In the data rows, the value 50 means zero.
Here are some points:
[44, 44, 50, 64, 66, 45, 42, 43, 53, 49, 55, 51, 45, 55, 60, 70, 54, 56, 40, 54, 62, 47, 50, 44]
[46, 45, 50, 46, 47, 42, 51, 48, 50, 49, 55, 51, 54, 51, 49, 47, 50, 51, 46, 49, 57, 45, 50, 49]
[39, 55, 46, 46, 59, 46, 05, 56, 49, 48, 36, 43, 60, 52, 53, 46, 54, 37, 61, 52, 47, 51, 39, 46]
[51, 47, 52, 35, 45, 47, 57, 64, 54, 57, 43, 52, 47, 58, 53, 40, 52, 58, 56, 49, 37, 56, 48, 47]
[58, 68, 46, 62, 61, 72, 52, 34, 62, 22, 52, 41, 35, 36, 61, 48, 44, 51, 56, 48, 26, 38, 60, 49]
[58, 38, 19, 85, 44, 54, 22, 38, 34, 54, 63, 37, 98, 45, 54, 93, 31, 00, 38, 63, 37, 77, 43, 15]
[55, 50, 52, 51, 58, 55, 46, 62, 65, 52, 42, 50, 55, 52, 49, 40, 52, 57, 53, 40, 53, 56, 47, 48]
[45, 52, 51, 45, 53, 47, 54, 48, 43, 52, 53, 52, 55, 48, 51, 45, 55, 47, 46, 40, 44, 46, 48, 41]
[53, 48, 48, 34, 44, 59, 56, 63, 53, 53, 36, 56, 54, 70, 66, 42, 64, 52, 51, 41, 53, 58, 53, 59]
[49, 61, 51, 41, 52, 58, 56, 58, 55, 54, 42, 49, 43, 49, 54, 50, 55, 49, 49, 33, 34, 50, 52, 51]
[45, 47, 42, 55, 41, 46, 52, 51, 36, 48, 62, 44, 56, 46, 50, 56, 42, 45, 44, 61, 43, 55, 50, 49]
[50, 46, 47, 45, 43, 50, 50, 55, 46, 50, 48, 53, 56, 48, 50, 48, 54, 50, 50, 53, 50, 49, 50, 53]
[51, 31, 51, 43, 47, 45, 60, 59, 42, 49, 41, 50, 58, 42, 34, 49, 49, 48, 55, 49, 43, 49, 47, 55]
[61, 56, 48, 54, 58, 45, 60, 49, 49, 47, 59, 45, 40, 51, 53, 52, 59, 54, 64, 69, 47, 50, 52, 75]
[52, 55, 56, 42, 50, 52, 47, 61, 52, 54, 42, 47, 44, 57, 39, 63, 49, 43, 43, 28, 36, 48, 37, 37]
[53, 50, 44, 60, 49, 42, 45, 46, 40, 49, 58, 50, 55, 48, 54, 60, 29, 39, 53, 51, 42, 56, 45, 56]
[48, 43, 33, 63, 54, 26, 67, 31, 45, 49, 67, 52, 58, 06, 38, 56, 17, 38, 70, 99, 38, 54, 46, 51]
[57, 46, 46, 54, 56, 50, 57, 48, 57, 47, 59, 49, 46, 49, 45, 41, 60, 60, 53, 65, 50, 61, 60, 56]
[56, 51, 45, 59, 47, 62, 45, 58, 46, 51, 37, 51, 51, 49, 58, 57, 67, 48, 54, 44, 53, 57, 54, 54]
[53, 47, 45, 46, 41, 53, 43, 55, 40, 51, 37, 51, 65, 47, 44, 62, 41, 34, 38, 37, 42, 47, 46, 50]
[56, 54, 39, 38, 48, 51, 43, 53, 49, 51, 49, 51, 58, 37, 44, 41, 47, 44, 64, 68, 52, 43, 53, 63]
[50, 62, 45, 68, 59, 52, 61, 22, 53, 41, 77, 56, 36, 27, 38, 30, 29, 41, 68, 99, 34, 37, 57, 61]
[39, 47, 57, 29, 49, 21, 58, 49, 51, 52, 48, 53, 56, 47, 64, 50, 34, 36, 54, 45, 35, 46, 43, 38]
[50, 53, 46, 49, 51, 51, 53, 49, 51, 49, 46, 48, 45, 48, 50, 46, 50, 53, 54, 51, 47, 49, 49, 52]
[46, 35, 65, 67, 55, 39, 90, 22, 59, 50, 78, 33, 18, 47, 45, 33, 47, 77, 69, 83, 52, 39, 56, 69]
[59, 44, 44, 46, 45, 53, 49, 60, 63, 53, 36, 53, 66, 42, 41, 48, 52, 45, 47, 41, 46, 54, 51, 61]
[51, 51, 45, 54, 49, 49, 49, 48, 44, 49, 58, 47, 48, 51, 49, 54, 47, 47, 51, 47, 50, 56, 51, 63]
[48, 46, 39, 54, 46, 49, 62, 53, 39, 48, 47, 41, 49, 33, 38, 61, 44, 46, 48, 58, 48, 37, 53, 65]
[48, 52, 50, 55, 52, 47, 50, 50, 57, 50, 52, 48, 45, 53, 49, 50, 50, 51, 50, 49, 49, 48, 49, 49]
[44, 45, 55, 45, 45, 45, 53, 48, 54, 48, 54, 51, 45, 52, 42, 34, 53, 57, 45, 53, 57, 49, 53, 48]
[29, 40, 76, 43, 45, 25, 63, 23, 63, 58, 70, 47, 22, 51, 63, 48, 29, 77, 56, 30, 34, 24, 57, 40]
[49, 44, 46, 57, 45, 49, 59, 51, 44, 47, 50, 48, 60, 48, 49, 56, 41, 43, 48, 50, 41, 49, 46, 51]
[55, 48, 51, 35, 36, 65, 51, 66, 47, 59, 45, 44, 54, 33, 37, 59, 52, 46, 62, 33, 51, 55, 54, 70]
[49, 49, 43, 42, 38, 48, 44, 54, 41, 56, 51, 49, 65, 49, 55, 47, 46, 45, 57, 56, 46, 53, 48, 46]
[51, 52, 67, 45, 54, 56, 49, 58, 54, 49, 48, 50, 42, 52, 51, 52, 53, 48, 52, 43, 50, 49, 52, 46]
[62, 60, 57, 82, 51, 79, 39, 52, 38, 45, 39, 42, 55, 52, 51, 76, 64, 50, 45, 35, 51, 59, 56, 64]
[39, 29, 64, 22, 39, 40, 57, 58, 55, 52, 58, 56, 50, 51, 40, 44, 57, 67, 38, 31, 50, 40, 50, 53]
[65, 48, 36, 59, 46, 50, 57, 32, 74, 48, 62, 52, 40, 30, 24, 42, 38, 57, 63, 94, 00, 52, 50, 67]
[58, 26, 56, 74, 74, 62, 60, 30, 56, 71, 57, 33, 39, 32, 37, 51, 29, 51, 61, 71, 11, 26, 56, 43]
[49, 51, 49, 52, 50, 48, 51, 49, 48, 51, 52, 49, 52, 46, 48, 51, 45, 47, 48, 53, 46, 44, 49, 48]
[51, 49, 55, 74, 49, 56, 46, 49, 44, 49, 53, 50, 48, 48, 53, 57, 61, 54, 46, 56, 63, 57, 49, 57]
[61, 58, 49, 69, 45, 74, 58, 47, 48, 47, 41, 43, 49, 40, 51, 51, 50, 48, 61, 47, 47, 50, 62, 62]
[48, 51, 53, 41, 53, 37, 60, 54, 52, 44, 40, 51, 53, 44, 59, 37, 38, 44, 58, 47, 37, 47, 45, 51]
[43, 44, 48, 55, 57, 48, 41, 60, 55, 51, 46, 66, 52, 60, 72, 45, 60, 58, 46, 52, 60, 60, 51, 43]
[51, 53, 55, 49, 52, 51, 40, 51, 41, 54, 46, 48, 68, 50, 50, 59, 41, 37, 47, 49, 37, 49, 42, 36]
[44, 44, 49, 26, 44, 40, 54, 68, 40, 48, 27, 56, 67, 40, 44, 46, 58, 35, 48, 36, 39, 50, 45, 42]
[52, 51, 52, 54, 51, 52, 49, 55, 50, 49, 49, 47, 41, 51, 50, 52, 53, 54, 43, 49, 50, 50, 51, 54]
[61, 76, 45, 53, 42, 72, 54, 51, 48, 43, 42, 41, 40, 56, 41, 52, 62, 45, 61, 37, 60, 43, 42, 53]
[45, 49, 50, 52, 52, 42, 49, 47, 52, 50, 61, 50, 50, 55, 49, 50, 52, 53, 53, 64, 57, 47, 51, 50]
[53, 70, 56, 87, 60, 44, 02, 31, 65, 63, 56, 43, 29, 54, 68, 78, 32, 41, 61, 53, 20, 47, 45, 25]
[58, 55, 56, 74, 60, 56, 51, 52, 43, 46, 46, 40, 42, 40, 46, 47, 58, 53, 54, 46, 52, 52, 45, 53]
[56, 50, 43, 56, 49, 54, 42, 55, 46, 52, 42, 51, 56, 51, 56, 62, 63, 49, 48, 50, 55, 56, 51, 52]
[51, 58, 52, 60, 58, 46, 45, 40, 52, 56, 52, 42, 53, 55, 58, 51, 38, 48, 50, 53, 45, 52, 53, 40]
[52, 46, 43, 75, 53, 47, 40, 44, 42, 48, 59, 50, 58, 50, 50, 56, 46, 46, 49, 69, 50, 41, 43, 41]
[39, 43, 54, 42, 57, 33, 57, 46, 69, 63, 55, 57, 57, 66, 59, 42, 34, 44, 41, 54, 42, 60, 50, 54]
40 more points follow, each with its number after it:
[50, 44, 47, 52, 57, 51, 45, 59, 53, 54, 46, 54, 52, 54, 55, 43, 54, 41, 51, 58, 53, 52, 49, 56] 0
[52, 52, 46, 36, 48, 47, 65, 62, 48, 44, 43, 47, 60, 44, 43, 47, 49, 44, 44, 44, 37, 47, 46, 44] 1
[53, 51, 57, 44, 50, 50, 51, 47, 55, 58, 51, 51, 37, 47, 47, 45, 48, 54, 59, 51, 55, 54, 53, 60] 2
[60, 58, 48, 42, 43, 40, 68, 41, 54, 39, 52, 24, 39, 43, 34, 34, 48, 73, 50, 28, 55, 49, 59, 65] 3
[54, 56, 50, 59, 49, 50, 51, 40, 55, 48, 54, 51, 46, 49, 48, 46, 48, 55, 56, 67, 50, 48, 46, 54] 4
[65, 64, 42, 68, 56, 67, 42, 59, 56, 50, 51, 63, 62, 43, 51, 53, 41, 32, 60, 65, 27, 62, 48, 44] 5
[47, 45, 64, 46, 35, 54, 50, 54, 44, 50, 47, 46, 50, 46, 43, 58, 57, 49, 47, 46, 58, 48, 54, 52] 6
[57, 60, 45, 37, 48, 59, 42, 62, 46, 47, 46, 49, 54, 48, 50, 53, 47, 40, 54, 35, 31, 54, 39, 25] 7
[59, 56, 59, 58, 63, 63, 41, 50, 50, 51, 38, 53, 47, 66, 47, 59, 60, 49, 52, 40, 61, 59, 55, 54] 8
[47, 45, 35, 49, 44, 44, 51, 39, 26, 54, 53, 46, 54, 32, 47, 50, 10, 29, 48, 58, 23, 45, 42, 46] 9
[47, 45, 43, 44, 49, 39, 48, 49, 53, 53, 58, 54, 53, 50, 48, 42, 49, 55, 46, 53, 50, 45, 54, 49] 10
[56, 49, 44, 56, 47, 54, 38, 55, 43, 48, 46, 51, 61, 50, 50, 65, 61, 40, 43, 41, 54, 51, 45, 42] 11
[45, 60, 35, 47, 47, 44, 47, 46, 48, 57, 55, 49, 59, 50, 54, 49, 46, 30, 50, 65, 45, 53, 45, 47] 12
[53, 50, 54, 47, 53, 49, 47, 54, 49, 55, 50, 52, 50, 55, 54, 47, 52, 51, 43, 45, 50, 55, 50, 42] 13
[44, 35, 61, 50, 37, 39, 57, 32, 42, 44, 41, 47, 45, 45, 41, 45, 51, 49, 44, 61, 57, 38, 51, 54] 14
[49, 47, 40, 40, 42, 50, 55, 57, 40, 38, 35, 47, 65, 47, 45, 41, 48, 43, 51, 53, 46, 52, 42, 56] 15
[41, 39, 57, 66, 46, 53, 40, 28, 41, 40, 70, 46, 42, 59, 43, 67, 41, 61, 37, 67, 72, 28, 52, 51] 16
[45, 42, 41, 35, 40, 37, 68, 51, 40, 46, 55, 47, 51, 22, 35, 35, 56, 55, 75, 62, 47, 92, 55, 60] 17
[47, 48, 78, 21, 53, 42, 67, 31, 59, 53, 52, 41, 31, 44, 47, 39, 49, 70, 47, 36, 55, 39, 61, 54] 18
[52, 50, 50, 52, 51, 51, 49, 50, 49, 49, 51, 51, 50, 51, 51, 51, 50, 49, 49, 53, 51, 50, 49, 49] 19
[51, 53, 52, 51, 55, 53, 50, 50, 58, 52, 45, 53, 45, 55, 53, 49, 58, 51, 52, 50, 52, 51, 48, 48] 20
[61, 56, 44, 57, 55, 61, 47, 62, 49, 56, 44, 56, 57, 49, 50, 71, 44, 38, 51, 46, 38, 56, 56, 45] 21
[51, 47, 60, 66, 42, 48, 47, 52, 35, 48, 62, 50, 63, 50, 61, 57, 57, 50, 44, 48, 67, 47, 50, 53] 22
[57, 41, 42, 58, 50, 51, 39, 57, 45, 45, 52, 55, 54, 55, 58, 51, 56, 48, 49, 49, 58, 54, 50, 57] 23
[60, 81, 12, 68, 57, 78, 39, 67, 34, 40, 34, 49, 59, 41, 45, 57, 50, 40, 70, 60, 57, 58, 46, 77] 24
[61, 54, 39, 47, 50, 55, 44, 53, 41, 52, 42, 53, 58, 50, 59, 58, 40, 42, 49, 47, 44, 53, 48, 43] 25
[50, 47, 48, 50, 47, 49, 52, 49, 47, 49, 52, 50, 50, 49, 48, 49, 46, 54, 49, 55, 51, 49, 51, 54] 26
[52, 52, 45, 61, 52, 60, 43, 50, 47, 48, 48, 50, 51, 51, 49, 54, 56, 51, 50, 49, 53, 52, 50, 65] 27
[59, 58, 50, 62, 52, 54, 45, 50, 54, 47, 43, 51, 50, 50, 52, 61, 50, 43, 46, 47, 42, 45, 53, 45] 28
[45, 53, 43, 46, 37, 53, 47, 51, 51, 46, 66, 44, 43, 42, 45, 46, 47, 53, 62, 57, 54, 43, 60, 54] 29
[66, 57, 50, 66, 61, 66, 35, 75, 44, 46, 35, 60, 51, 64, 56, 58, 77, 49, 55, 43, 61, 63, 44, 45] 30
[40, 51, 40, 13, 44, 50, 65, 35, 54, 63, 57, 58, 65, 35, 68, 41, 37, 39, 60, 82, 31, 43, 57, 39] 31
[42, 75, 47, 86, 66, 60, 51, 18, 75, 43, 56, 53, 21, 53, 69, 21, 41, 82, 62, 99, 31, 61, 45, 67] 32
[58, 53, 34, 45, 50, 53, 51, 59, 42, 54, 39, 57, 61, 42, 46, 48, 48, 42, 54, 51, 49, 62, 45, 58] 33
[34, 53, 86, 20, 55, 68, 43, 51, 71, 49, 36, 55, 23, 62, 44, 42, 73, 59, 62, 22, 36, 54, 23, 39] 34
[43, 29, 53, 45, 25, 42, 48, 49, 46, 46, 58, 64, 61, 37, 43, 51, 70, 48, 47, 61, 57, 50, 47, 51] 35
[52, 48, 41, 46, 50, 39, 66, 39, 56, 48, 53, 44, 52, 35, 47, 45, 42, 50, 65, 81, 42, 48, 50, 57] 36
[50, 60, 32, 68, 46, 60, 45, 55, 49, 49, 40, 36, 61, 36, 45, 60, 52, 21, 54, 55, 38, 43, 44, 48] 37
[52, 46, 45, 53, 45, 45, 49, 50, 37, 46, 53, 45, 46, 43, 35, 53, 44, 53, 49, 58, 48, 36, 48, 50] 38
[48, 54, 56, 59, 50, 40, 58, 31, 64, 52, 66, 52, 76, 55, 36, 38, 51, 75, 51, 67, 54, 40, 55, 54] 39
Which three of these numbered points are nearest to each point below by angle, seen from the average point of the first points? Their numbers follow each, nearest first.
[67, 54, 34, 85, 54, 64, 35, 59, 26, 48, 41, 47, 62, 54, 61, 88, 68, 32, 32, 35, 66, 41, 46, 46] > 11 28 30
[55, 73, 33, 38, 56, 47, 71, 31, 55, 49, 60, 51, 42, 41, 45, 26, 22, 58, 72, 83, 20, 38, 53, 63] > 36 32 31
[30, 42, 59, 70, 44, 51, 51, 45, 49, 44, 70, 49, 49, 48, 48, 63, 32, 49, 39, 59, 54, 34, 54, 46] > 16 22 38
[46, 49, 53, 42, 52, 35, 60, 41, 60, 56, 54, 56, 53, 51, 52, 12, 41, 51, 62, 58, 49, 51, 48, 43] > 10 31 39
[50, 54, 53, 47, 53, 49, 55, 51, 54, 56, 48, 51, 49, 48, 56, 44, 48, 52, 56, 55, 47, 50, 52, 55] > 2 18 20
[36, 36, 26, 00, 32, 54, 66, 62, 23, 45, 51, 28, 72, 18, 16, 45, 31, 45, 69, 57, 37, 52, 52, 70] > 15 17 1
[52, 48, 23, 32, 48, 31, 32, 53, 47, 53, 50, 53, 81, 41, 52, 48, 50, 33, 59, 63, 33, 57, 46, 50] > 12 33 31
[52, 52, 46, 46, 42, 51, 75, 41, 50, 49, 49, 51, 54, 17, 48, 29, 54, 62, 63, 54, 60, 63, 54, 57] > 17 36 3
[47, 47, 50, 58, 48, 42, 51, 41, 51, 45, 57, 53, 59, 55, 43, 50, 52, 56, 47, 66, 62, 54, 51, 49] > 39 16 26
[50, 47, 48, 46, 45, 57, 60, 43, 41, 49, 50, 48, 62, 48, 51, 52, 48, 41, 46, 48, 50, 46, 50, 49] > 15 1 6
[50, 55, 52, 44, 57, 45, 55, 42, 61, 47, 53, 50, 34, 58, 49, 37, 49, 59, 58, 60, 39, 47, 53, 53] > 32 18 2
[58, 50, 30, 46, 51, 45, 42, 77, 55, 58, 39, 53, 64, 42, 47, 43, 54, 34, 46, 50, 41, 58, 39, 44] > 33 7 1
[48, 52, 51, 49, 53, 56, 45, 52, 55, 47, 50, 51, 51, 58, 54, 49, 52, 50, 44, 48, 57, 51, 53, 49] > 19 20 13
[43, 34, 83, 25, 50, 40, 74, 46, 62, 49, 57, 56, 20, 56, 46, 40, 48, 68, 29, 41, 49, 33, 63, 44] > 18 34 14
[54, 57, 51, 40, 53, 52, 64, 59, 57, 36, 47, 50, 45, 46, 49, 35, 47, 61, 52, 55, 51, 50, 53, 60] > 3 18 26
[57, 57, 43, 54, 52, 58, 44, 75, 36, 46, 44, 48, 50, 49, 49, 70, 23, 28, 49, 41, 37, 57, 48, 43] > 21 25 7
[26, 45, 99, 00, 30, 13, 99, 38, 99, 67, 53, 33, 00, 75, 43, 13, 67, 99, 51, 14, 58, 27, 51, 51] > 18 3 2
[58, 60, 51, 53, 62, 55, 40, 61, 74, 42, 39, 55, 39, 74, 64, 52, 72, 52, 46, 35, 57, 60, 49, 40] > 20 30 8
[41, 48, 71, 17, 50, 39, 63, 50, 60, 54, 49, 54, 51, 56, 38, 38, 53, 66, 46, 21, 56, 44, 65, 52] > 18 3 34
[46, 41, 50, 67, 49, 44, 35, 49, 55, 45, 64, 67, 32, 63, 65, 62, 64, 59, 30, 56, 89, 42, 41, 41] > 19 16 22
[61, 65, 37, 65, 52, 63, 32, 73, 54, 39, 35, 57, 54, 55, 65, 68, 77, 34, 73, 43, 66, 65, 54, 57] > 30 24 23
[66, 75, 05, 72, 36, 67, 38, 61, 32, 21, 24, 60, 71, 27, 34, 67, 67, 20, 63, 62, 47, 67, 60, 68] > 24 37 33
[49, 49, 48, 51, 48, 50, 50, 56, 48, 50, 43, 50, 57, 53, 55, 65, 53, 48, 44, 41, 56, 52, 49, 51] > 11 30 8
[54, 53, 60, 55, 55, 50, 50, 48, 60, 46, 51, 54, 36, 57, 54, 44, 59, 63, 54, 48, 52, 52, 54, 50] > 20 2 34
[54, 50, 60, 19, 49, 37, 24, 65, 68, 47, 43, 61, 59, 76, 78, 34, 48, 54, 32, 25, 49, 68, 38, 27] > 13 7 34
[52, 45, 55, 52, 44, 53, 54, 51, 49, 49, 48, 41, 47, 43, 49, 59, 49, 51, 51, 47, 54, 46, 51, 53] > 6 3 14
[47, 55, 29, 75, 43, 42, 69, 29, 35, 39, 64, 17, 31, 24, 35, 43, 24, 56, 58, 99, 39, 60, 55, 62] > 36 4 32
[42, 40, 55, 52, 39, 53, 37, 55, 48, 50, 88, 44, 69, 36, 57, 63, 65, 43, 43, 38, 58, 61, 51, 55] > 22 35 11
[58, 54, 54, 52, 51, 60, 52, 49, 52, 52, 43, 47, 44, 47, 49, 51, 52, 48, 52, 47, 49, 44, 53, 54] > 8 20 28
[52, 53, 49, 54, 51, 48, 54, 45, 48, 48, 54, 48, 46, 45, 48, 52, 51, 53, 55, 53, 48, 49, 52, 56] > 3 4 2
[40, 45, 53, 54, 44, 40, 61, 43, 43, 39, 64, 55, 46, 56, 49, 42, 52, 69, 50, 62, 63, 42, 46, 66] > 26 16 39
[58, 48, 43, 44, 52, 43, 26, 66, 56, 54, 42, 55, 64, 61, 67, 36, 56, 52, 58, 66, 42, 67, 57, 37] > 0 13 30
[51, 53, 43, 52, 48, 54, 58, 39, 50, 46, 44, 46, 53, 35, 41, 52, 45, 46, 59, 54, 42, 47, 52, 63] > 36 24 17
[52, 54, 61, 55, 55, 53, 50, 51, 62, 46, 46, 49, 42, 60, 54, 49, 63, 55, 52, 45, 59, 56, 46, 53] > 20 8 30
[66, 60, 35, 51, 43, 48, 49, 49, 42, 53, 48, 53, 67, 42, 51, 43, 38, 47, 48, 59, 43, 54, 44, 54] > 33 25 12
[50, 52, 65, 32, 53, 57, 54, 57, 57, 52, 43, 48, 42, 56, 48, 46, 60, 58, 50, 44, 55, 53, 36, 49] > 34 20 13
[51, 51, 54, 42, 54, 64, 51, 57, 62, 49, 42, 51, 41, 58, 52, 45, 66, 57, 55, 40, 56, 53, 53, 52] > 20 34 8
[51, 58, 54, 62, 59, 48, 45, 50, 52, 54, 45, 49, 48, 61, 55, 56, 54, 48, 48, 42, 51, 56, 49, 40] > 8 30 13
[48, 60, 92, 10, 65, 46, 63, 49, 70, 47, 48, 47, 33, 63, 49, 51, 59, 59, 45, 03, 28, 37, 26, 56] > 34 18 20
[50, 49, 50, 40, 54, 50, 50, 55, 51, 49, 42, 53, 58, 48, 49, 46, 48, 46, 44, 41, 42, 51, 48, 45] > 1 7 13
[32, 43, 47, 45, 43, 22, 58, 45, 25, 72, 52, 49, 69, 39, 30, 59, 08, 38, 46, 52, 18, 46, 34, 26] > 9 12 38
[46, 48, 52, 47, 50, 47, 51, 54, 53, 49, 55, 53, 50, 50, 51, 48, 51, 53, 51, 55, 51, 49, 49, 52] > 10 26 19
[60, 63, 47, 69, 61, 75, 50, 45, 56, 43, 37, 47, 36, 49, 47, 62, 59, 54, 59, 39, 52, 50, 51, 49] > 8 28 30
[43, 50, 59, 34, 52, 41, 60, 48, 64, 49, 49, 43, 39, 54, 44, 39, 50, 53, 49, 39, 40, 45, 63, 45] > 18 3 34
[52, 52, 50, 54, 50, 53, 49, 51, 50, 49, 49, 49, 50, 51, 50, 53, 53, 49, 51, 50, 51, 51, 51, 51] > 8 30 19
[52, 54, 53, 84, 65, 55, 39, 33, 57, 53, 58, 47, 49, 60, 60, 60, 39, 39, 44, 49, 47, 47, 53, 32] > 28 16 8
[44, 49, 48, 62, 49, 37, 53, 39, 48, 45, 73, 42, 41, 46, 53, 75, 31, 40, 42, 53, 46, 40, 47, 55] > 16 9 38
[50, 56, 43, 53, 50, 59, 62, 38, 49, 52, 40, 52, 45, 44, 48, 52, 43, 53, 53, 49, 47, 38, 50, 57] > 3 18 24
[55, 50, 50, 47, 47, 52, 53, 50, 52, 57, 47, 52, 50, 38, 48, 47, 56, 56, 50, 52, 54, 54, 51, 53] > 2 17 6
[49, 45, 44, 53, 48, 34, 52, 40, 39, 54, 57, 57, 54, 47, 43, 54, 27, 40, 54, 61, 38, 42, 44, 48] > 9 38 12
[37, 05, 81, 36, 54, 36, 78, 46, 81, 56, 48, 47, 26, 51, 41, 49, 53, 79, 42, 23, 54, 28, 57, 30] > 18 34 14
[60, 34, 68, 42, 39, 55, 34, 99, 82, 14, 27, 44, 64, 88, 14, 27, 78, 43, 14, 00, 99, 76, 71, 73] > 8 6 23
[39, 46, 75, 26, 49, 46, 68, 48, 70, 52, 53, 55, 31, 53, 37, 27, 51, 72, 46, 36, 47, 40, 49, 47] > 18 34 2
[50, 44, 40, 72, 46, 54, 48, 50, 46, 46, 59, 53, 47, 50, 40, 62, 52, 54, 46, 54, 66, 51, 53, 68] > 27 16 23
[34, 38, 37, 53, 49, 36, 38, 39, 50, 44, 56, 57, 70, 47, 51, 50, 43, 41, 61, 68, 57, 48, 45, 55] > 12 35 10
[67, 44, 54, 59, 49, 62, 91, 56, 36, 52, 47, 50, 31, 45, 42, 52, 51, 56, 63, 60, 35, 60, 53, 69] > 17 2 36
[56, 48, 45, 41, 41, 54, 53, 58, 49, 50, 41, 48, 53, 41, 42, 51, 55, 48, 52, 47, 50, 58, 50, 55] > 33 15 1
[48, 49, 50, 51, 49, 52, 48, 49, 52, 48, 55, 48, 48, 51, 52, 54, 49, 52, 45, 46, 57, 50, 53, 51] > 19 22 16
[46, 47, 56, 47, 40, 49, 60, 42, 62, 48, 49, 47, 63, 38, 50, 44, 56, 61, 50, 57, 48, 44, 65, 68] > 39 18 3
[52, 47, 49, 46, 47, 55, 58, 48, 41, 52, 50, 46, 58, 39, 42, 44, 45, 59, 59, 63, 36, 29, 42, 56] > 38 36 31
[39, 38, 48, 70, 47, 36, 63, 36, 47, 43, 77, 60, 46, 52, 46, 41, 49, 79, 37, 77, 57, 38, 42, 50] > 39 16 26
[66, 59, 39, 65, 38, 60, 80, 27, 33, 47, 50, 52, 41, 19, 21, 68, 24, 54, 78, 78, 31, 34, 53, 78] > 36 38 9
[44, 51, 44, 51, 51, 52, 51, 53, 46, 41, 56, 53, 66, 47, 48, 47, 48, 52, 45, 52, 49, 38, 45, 52] > 15 39 10
[55, 54, 45, 45, 45, 56, 50, 51, 51, 50, 47, 54, 53, 48, 48, 49, 56, 47, 51, 48, 47, 53, 48, 50] > 33 7 30
[56, 50, 49, 55, 46, 60, 44, 74, 50, 45, 44, 53, 54, 54, 52, 53, 66, 51, 50, 41, 60, 55, 55, 54] > 30 23 8
[50, 55, 51, 41, 56, 47, 54, 52, 46, 58, 47, 45, 40, 41, 55, 55, 46, 34, 48, 32, 36, 55, 48, 34] > 7 1 13
[60, 52, 48, 61, 57, 51, 52, 46, 55, 48, 50, 44, 48, 44, 60, 46, 58, 51, 49, 67, 47, 52, 49, 56] > 32 4 36
[28, 31, 62, 72, 41, 31, 34, 31, 54, 49, 58, 48, 53, 68, 56, 65, 50, 50, 29, 54, 75, 42, 49, 47] > 16 22 14
[48, 68, 27, 70, 52, 38, 20, 61, 48, 34, 55, 62, 89, 66, 85, 14, 56, 32, 34, 85, 93, 69, 47, 71] > 0 23 19
[50, 64, 37, 52, 47, 42, 44, 48, 33, 48, 69, 50, 54, 39, 45, 43, 19, 38, 60, 61, 44, 47, 47, 51] > 9 12 38
[45, 51, 42, 59, 50, 55, 34, 52, 46, 54, 44, 52, 64, 46, 56, 55, 44, 31, 43, 61, 51, 53, 35, 41] > 12 37 11
[52, 53, 44, 59, 58, 48, 56, 45, 36, 56, 58, 49, 60, 41, 43, 71, 30, 32, 48, 49, 39, 50, 42, 41] > 9 21 25
[48, 53, 41, 43, 44, 56, 54, 56, 43, 47, 40, 54, 47, 44, 43, 50, 54, 51, 59, 38, 42, 52, 55, 60] > 33 15 1
[69, 46, 51, 65, 49, 71, 45, 53, 51, 51, 32, 62, 52, 59, 62, 65, 76, 43, 42, 45, 63, 66, 42, 46] > 30 8 11
[33, 43, 81, 17, 67, 31, 69, 43, 74, 45, 53, 54, 13, 61, 43, 44, 56, 77, 49, 36, 50, 39, 51, 48] > 18 34 2
[52, 58, 48, 45, 50, 44, 57, 43, 50, 47, 61, 47, 47, 44, 46, 42, 45, 57, 57, 70, 47, 48, 50, 55] > 36 4 29
[46, 49, 57, 42, 51, 46, 54, 45, 58, 51, 51, 49, 43, 54, 47, 47, 52, 59, 52, 44, 52, 45, 50, 50] > 18 34 2
[45, 48, 60, 48, 50, 52, 52, 49, 48, 45, 51, 51, 41, 56, 46, 47, 57, 65, 49, 52, 84, 49, 50, 52] > 19 26 6
[55, 58, 46, 36, 43, 55, 44, 67, 39, 48, 33, 48, 63, 40, 46, 49, 58, 46, 53, 36, 39, 50, 50, 56] > 15 33 1
[43, 44, 45, 57, 52, 46, 54, 42, 40, 51, 57, 49, 85, 46, 53, 60, 36, 47, 43, 52, 51, 48, 49, 54] > 22 9 39
[48, 49, 49, 52, 46, 51, 49, 51, 44, 48, 53, 49, 50, 49, 44, 49, 50, 52, 46, 56, 60, 49, 51, 56] > 26 19 16
[47, 45, 45, 46, 43, 54, 51, 55, 45, 47, 48, 49, 50, 41, 44, 56, 48, 53, 44, 45, 53, 48, 53, 52] > 6 26 38
[61, 63, 45, 63, 68, 61, 34, 55, 57, 55, 43, 49, 44, 69, 68, 53, 69, 43, 51, 59, 56, 78, 48, 44] > 30 8 20
[45, 49, 67, 34, 51, 35, 60, 45, 61, 50, 49, 49, 36, 56, 42, 45, 56, 64, 47, 43, 43, 44, 51, 46] > 18 34 3
[58, 57, 25, 60, 52, 65, 45, 54, 58, 50, 50, 41, 55, 54, 54, 48, 63, 47, 77, 63, 55, 67, 52, 54] > 24 30 27
[47, 45, 51, 50, 47, 45, 53, 45, 54, 50, 50, 69, 51, 50, 51, 46, 49, 51, 54, 56, 44, 47, 48, 54] > 35 10 39
[58, 55, 59, 41, 47, 63, 52, 55, 51, 56, 42, 51, 45, 46, 46, 52, 57, 50, 49, 39, 40, 44, 52, 50] > 34 6 7
[50, 44, 52, 58, 50, 33, 52, 47, 43, 47, 60, 52, 47, 48, 48, 55, 52, 48, 49, 46, 68, 44, 48, 55] > 22 16 14
